Rows are one point carried round by a steady rotation, each followed by how many steps it has turned.
The counts run from 0 to 258.
[  2.5  12.3  -9.0  25.8 -12.0  -5.5   0.4  15.9 -13.0  19.8   5.1  33.1
   3.3  -4.2   0.4  -5.6 -19.9  14.1 -21.7  40.3  15.8  17.3  15.5  36.0
  13.7  21.4   0.8  12.0  26.7 -40.8  30.4   8.8 -11.0   0.6  -8.5  13.6
   0.6   9.3  20.8]  41
[ 19.1  12.6 -10.4  -0.4 -26.3 -14.3   3.2  -0.7 -15.8  20.1  11.9   7.7
 -21.3 -23.9  -6.5 -19.8  -4.7   9.3 -14.3  38.3  21.3  25.5  17.5  33.1
  15.7 -12.9 -41.6  -5.1  -3.3 -43.9   2.5  15.5   2.6   5.6   9.2 -34.5
 -27.0 -11.2   7.4]  140
[ -5.6  11.8  -2.5  19.0 -17.1 -22.1 -11.1  18.7 -11.8  43.7   9.6  16.5
 -26.1 -10.7 -12.7 -10.1 -34.8   5.7 -15.9  14.4  10.8  19.4  -4.1  22.5
  15.0   4.2 -15.4   8.8  30.3 -49.5   1.4  10.5  -9.8  -7.2   1.7 -10.5
   0.3   4.1  11.3]  228
[-12.1   0.0   1.2  29.2 -12.5 -33.5  12.9 -10.8 -19.4  19.8  -3.7  37.9
 -14.0  -1.5  18.0 -20.7 -21.1  12.9 -16.6  34.0   3.4  25.5  14.8  28.0
   4.0  39.1  -9.2  -4.0  27.1 -26.7  15.0  -1.2  -4.6   4.9   0.4  11.0
   8.8  10.6  23.9]  47
[  0.5  40.7  -8.1  -7.4 -17.9 -33.6  -3.2  22.6  -6.1   8.4  22.8  19.1
 -14.7   2.4 -16.0  18.1  -8.4   5.6  13.4  46.1   8.3   7.7  16.9  30.3
   1.3   9.9 -12.8  17.3  27.9 -14.9 -10.7  15.1 -24.1  -2.0  23.0 -23.7
 -23.9  15.0  -6.3]  184
[-11.4  18.6  -5.5  14.7 -23.7 -19.1   5.0  19.4 -18.2  36.8   4.3   4.3
 -22.4  -9.4 -22.8 -12.7 -35.9  21.7 -22.0  17.1  -5.2  20.2   3.5  28.7
   6.5   1.2 -22.2  14.5  21.8 -42.8   5.1   2.8   6.8  -6.0   6.1 -14.6
  -4.4   5.1  18.3]  51
[-23.3  29.4  -4.1  22.7 -30.7 -21.8  -2.6   3.5 -25.5  28.2   9.9  35.2
 -24.6   5.6  -7.5  -7.4 -41.1  10.0  -3.1  16.9  21.0  15.0  24.4   5.1
   7.4   9.0 -23.1  11.0  15.7 -30.9  18.9  15.2 -18.2 -12.7   6.6  12.2
  11.6  10.4   7.2]  242
[ -3.4  21.2  -4.5 -20.6 -11.1 -39.4  10.1 -13.3  -2.2   8.1  11.0  18.8
 -11.0  -5.1  -6.7  -5.0   2.0  20.0   9.0  50.7   0.3  19.8  -2.3   8.4
 -13.5  -2.3 -35.1   5.3  11.7 -31.8 -20.6   5.5 -13.1   1.1  33.0 -38.7
 -16.7  18.8   2.0]  171
[ 10.7  -6.1  -9.5  -1.0 -10.6 -22.4  19.0 -29.8 -14.6   1.5  19.4  39.4
 -10.6  -6.5  13.1 -19.4   1.1  16.1 -10.7  46.5  12.7  12.1  11.1   6.6
  10.7   0.4 -41.8  -3.2 -10.7 -43.7  18.1   9.5 -15.2  20.0  -6.6 -23.2
   3.0   9.5   9.3]  151
[-12.3  28.0  12.9   8.7 -35.9 -41.3   0.2  -2.1 -15.1  15.8 -12.0   4.0
  -9.9   2.1   7.8   2.7  -5.4   5.1  12.1  29.8  24.2  15.4  41.9  20.8
   1.6  -5.5 -27.8  26.1   0.6 -14.9 -19.4  -3.6  10.1  -9.8  33.9 -11.7
 -24.0  17.9  10.1]  96
[ -3.8  25.8  -1.5  23.3 -15.7 -23.2   1.5  12.2 -10.5  30.2  14.3  36.0
 -18.5   2.1   2.4  -9.9 -30.1  10.4 -15.7  25.9  14.4  22.3  11.4  34.9
  12.0  25.3 -17.3   7.4  35.8 -26.1  21.4  28.2  -9.8  -3.9   0.3   8.6
  -4.8 -12.3   6.3]  49
[ -4.0   5.1  -5.6  24.4  -2.9 -27.0  14.9  -5.5 -19.7  21.7   2.4  23.5
 -10.4   4.3  12.5 -22.0 -14.1  26.3 -28.1  32.6   0.3  18.5   8.7  28.3
  -4.7  26.6 -14.2   4.8  31.0 -38.1  30.5   3.1   3.5  -3.8  -3.0  13.4
  -3.6  13.4  32.6]  225
[-10.0  12.8   1.0  15.2 -30.1 -24.7  -2.1  11.6 -11.3  44.0  -1.3   9.1
 -30.5 -11.8 -17.2 -15.8 -37.8   9.1 -16.8  14.8   6.1  31.9  -1.0  22.8
  11.1   3.0 -17.4  -0.1  15.3 -42.7  -7.1  -3.8  -9.5   0.1  12.9 -16.3
   0.6  13.1  14.9]  229
[-22.1  23.0  -1.0   2.7 -24.0 -26.8 -11.3   3.2 -10.6  34.5   1.2  11.0
 -16.8 -13.9  -9.0  -9.9 -27.5  10.9   9.6  22.0  25.3  25.6   2.3 -10.2
   4.9 -15.5 -37.4   9.9  20.0 -43.5   3.8  19.0   7.7 -20.4  30.3 -10.9
 -18.4   0.3   9.8]  73
[ 17.1   2.2  10.9  24.4 -18.2 -26.1 -21.3   4.3  -5.7  17.1  15.1  30.4
  -9.3   5.1  25.6  -5.0  -5.2 -22.2 -12.3  33.2  31.5  12.1  20.6  37.1
  31.9   0.7 -21.1  13.8  10.8 -29.6  -2.8  19.2  -8.1  13.0  -7.0 -18.3
 -12.9  -6.3  -6.3]  123
[-21.3  20.8  13.7  10.8 -39.6 -37.5 -15.7   9.4 -13.5  14.4  -3.0  12.9
 -11.2   1.9  -0.8   8.8 -14.3  -3.7  17.1  25.9  28.6  16.3  35.5  15.3
  15.3  -9.9 -22.5  33.3  -1.3 -24.9 -17.4  -3.2  -5.3  -7.7  21.0 -10.5
  -8.5  23.4   0.1]  95
[  4.2  16.2  12.9  15.6 -27.4 -25.9 -15.0  18.7  -8.2  16.2  14.2   3.6
 -14.2  -0.8   5.7   3.9  -6.2 -13.2  -9.0  27.3  20.8  13.3  35.4  47.7
  18.9  -4.1 -18.8  26.8  16.6 -22.7  -5.9  17.6  10.5  -0.8   1.6 -15.9
 -27.2  -8.0  -3.6]  117
[  3.5  25.6 -10.5   3.1 -20.6 -23.6   5.2  25.9  -4.0  13.8  -2.5   3.0
  -2.4  -6.9 -17.6   1.1  -8.9  17.7 -11.4  50.8  -2.7  17.8  11.9  38.8
  -9.2  13.9  -5.2  25.0  22.1 -36.2  -2.7 -22.7  -4.3  -2.6  22.2 -19.1
 -19.3  34.7  18.8]  22
[ 14.8  -4.1   0.6  11.9 -22.9 -13.2 -13.2   9.1 -11.5  23.0  18.0  27.1
 -13.6  -8.3  13.1  -2.6 -13.1 -11.1 -17.7  26.2  30.4  15.3  16.3  39.9
  28.5  -4.9 -29.8  14.7  -6.6 -50.7  -1.0   6.6 -10.2  18.5 -14.7 -27.5
  -4.2  -2.8  -5.2]  131
[  6.1  10.3 -11.4  -7.2  -9.5 -25.1   2.9  -4.9 -10.7  11.0  31.4  38.3
 -14.3  -3.6  -6.7   3.0  -9.1   7.6   3.0  38.9  20.2  10.0  -8.8   2.2
  10.3 -11.5 -38.0  14.7  16.6 -46.7   6.9  29.4 -25.9   8.8  -5.0 -28.9
   2.0  -6.4 -17.4]  160
[  3.8  29.6  -8.5  17.2 -18.8 -21.8   1.2  26.6 -10.7  29.3   9.3   6.2
 -19.0  -8.2 -16.1  -8.5 -20.0  12.9 -14.9  29.4   5.4  20.2  13.4  56.5
   2.2  18.8  -3.3   6.2  34.5 -22.6  -3.7   5.8  -7.4  -4.0  15.4  -4.2
 -24.6   1.4  10.2]  214
[ -2.7  -5.3  -3.1  21.5  -9.7 -17.5   4.3   0.5  -9.9  21.8   2.3  32.9
  -2.0  -3.2   5.5 -15.2 -16.0  16.1 -32.5  43.5  10.8  16.7   1.9  26.5
   3.8  24.9  -4.2   6.9  27.2 -53.0  21.8  -6.4  -7.7   4.8  -3.8   8.9
  10.6  19.6  24.9]  218
[ -9.1  11.8  20.1  19.4  -8.5 -44.1   2.0  -3.2 -16.8  -7.1   3.7  23.5
   1.1  16.3  36.2   3.1   2.7   3.9  -6.7  37.3  15.9   4.1  15.2  15.4
   6.5 -11.1 -29.6  50.7  22.6 -29.4   4.0  11.6  14.8   2.6  -0.9  -1.3
 -16.2  18.4   1.7]  99
[ -2.5  22.4   0.6  -2.7  -1.7 -38.5  24.1 -16.4 -13.9  -9.7  34.1  36.0
 -10.3  15.8   5.8   4.4  -3.1  27.5   1.8  45.6  -0.5   3.7   2.2   1.4
  -4.5  -0.7 -38.3  22.6  19.9 -28.0  12.9  24.6 -15.3   6.6  -6.6 -18.4
  -4.8   7.0  -2.3]  166
[-15.8  23.5  15.2   9.2 -23.4 -43.2   2.7  -5.9 -14.5   4.4  -4.0   3.5
  -9.8   6.4  17.8  -4.6   2.6  11.3   9.6  37.4  12.3  13.8  34.3  20.1
 -10.1  -1.3 -33.5  27.1  12.3 -12.1 -15.1   2.5  18.7  -9.3  28.8  -8.5
 -34.0  17.2  10.9]  97
[-22.3   2.6  10.6  14.7 -11.3 -43.9   5.9 -18.0 -15.3  24.7  10.3  37.7
 -22.8   7.4  19.4 -19.3 -34.3   8.5 -14.8  24.7   4.4  20.1  -6.9  -2.7
  -2.0   8.3 -25.3   6.5  31.0 -33.5   9.8  13.4  -5.5  -3.9   1.4  -0.6
  14.9  16.0  12.3]  240
[  3.6   7.5   2.8  18.9 -11.9 -32.8 -11.1  14.9  -3.8  20.2   9.9  36.5
  -0.3   7.4  13.0  -0.4 -19.2  -0.1  -7.7  43.1   9.0  10.0  -3.5  32.5
  12.0  29.2   2.9  27.4  37.0 -34.0   2.1  -5.4 -25.7  12.5  -2.1 -11.7
   6.1  26.1  -4.8]  26
[  4.4   8.1  -5.4   1.1 -10.1 -36.1   6.6  -1.7 -11.2   3.9  -7.4  24.8
   2.1  -2.5   9.4  -7.5   0.3  13.2  -1.2  63.0  -3.4  11.7  10.3  26.7
 -14.6  22.1  -3.0  14.4  20.5 -30.3 -13.5 -23.9 -14.1   8.6  28.2 -25.7
  -5.3  40.9  13.2]  16
[  6.8   9.9   4.0  11.6 -39.5 -24.0  -6.8   5.9 -16.9  22.0  10.3  10.8
 -22.1  -3.8   6.8  -1.5 -11.3  -6.4 -12.4  26.9  14.6  14.5  36.2  54.8
  23.1  -2.5 -25.3   9.8  -5.4 -19.1  -6.3  -7.6   0.4  13.7   5.1 -29.1
 -17.0   1.4  -4.9]  125
[ -2.9  16.4 -11.4 -12.9 -14.0 -23.6  31.1 -24.1 -20.7  -3.0  22.2  21.4
 -14.5   0.5  -2.4 -13.1  -0.3  31.4 -12.5  44.1  -3.8  12.9  19.6  21.8
 -10.1  -6.9 -44.7   5.7  -7.2 -26.2  17.2   4.5  -4.7  11.6   2.9 -22.8
 -12.0  10.8  14.7]  157
[  7.2   1.6   7.7  14.9   0.1 -43.5  -2.0   8.8  -0.8  11.3   4.0  38.8
   1.7  -1.6  25.9  -8.3 -10.0   2.9 -13.9  57.6  -0.6   9.3 -13.3  23.7
   0.8  23.9   0.3  21.5  42.7 -38.8   0.2   1.1 -15.3   6.7   3.3 -15.3
  -0.2  17.8   8.1]  25
[ -8.2   3.3  -0.1   9.7 -12.8 -33.5  16.7 -12.3 -16.3  29.2  -6.8  13.7
 -20.7 -15.4  -0.9 -30.7 -22.1  18.2 -15.7  28.7   6.5  27.7  -5.3   1.7
  -8.8   1.4 -33.4  -8.5  24.3 -43.4   2.5  -0.5  12.7 -12.7  28.2  -5.5
  -8.4   7.1  29.5]  238
[  1.2  12.8  -6.8  21.7  -7.0 -16.7 -10.1  17.0  -9.4  35.3  14.3  32.8
 -15.6 -11.6  -3.7 -14.0 -32.4   9.1 -22.7  27.6  19.2  21.2  -9.3  21.5
  13.6  10.0 -17.5  11.7  38.3 -49.4  16.7  22.0 -15.5 -10.1  -3.4   5.8
   2.3  -5.7  11.8]  227
[  3.2  28.7  -5.5 -13.0 -22.2 -31.0 -13.9  14.7  -2.9   9.7  15.1  18.9
 -12.9  -9.9 -19.9   5.3 -10.7   7.3  18.2  44.0  11.8  13.6   2.0  16.7
  -3.5   3.2 -10.4  16.1  25.2 -31.1 -20.3   7.9 -25.1  -0.6  34.8 -33.0
 -15.2  18.9  -3.6]  6
[  1.0  17.8   1.1  11.1  -3.9 -40.8  -1.2   3.8  -0.5   1.6  10.8  38.6
   1.2   9.6  17.0   1.8  -1.6   9.8   0.2  57.9   5.8   8.2  10.8  32.0
   0.6  29.3   6.9  18.3  42.4 -18.8  -0.1   3.0 -22.2  13.1   9.5  -7.3
  -4.8  19.3  -1.8]  18
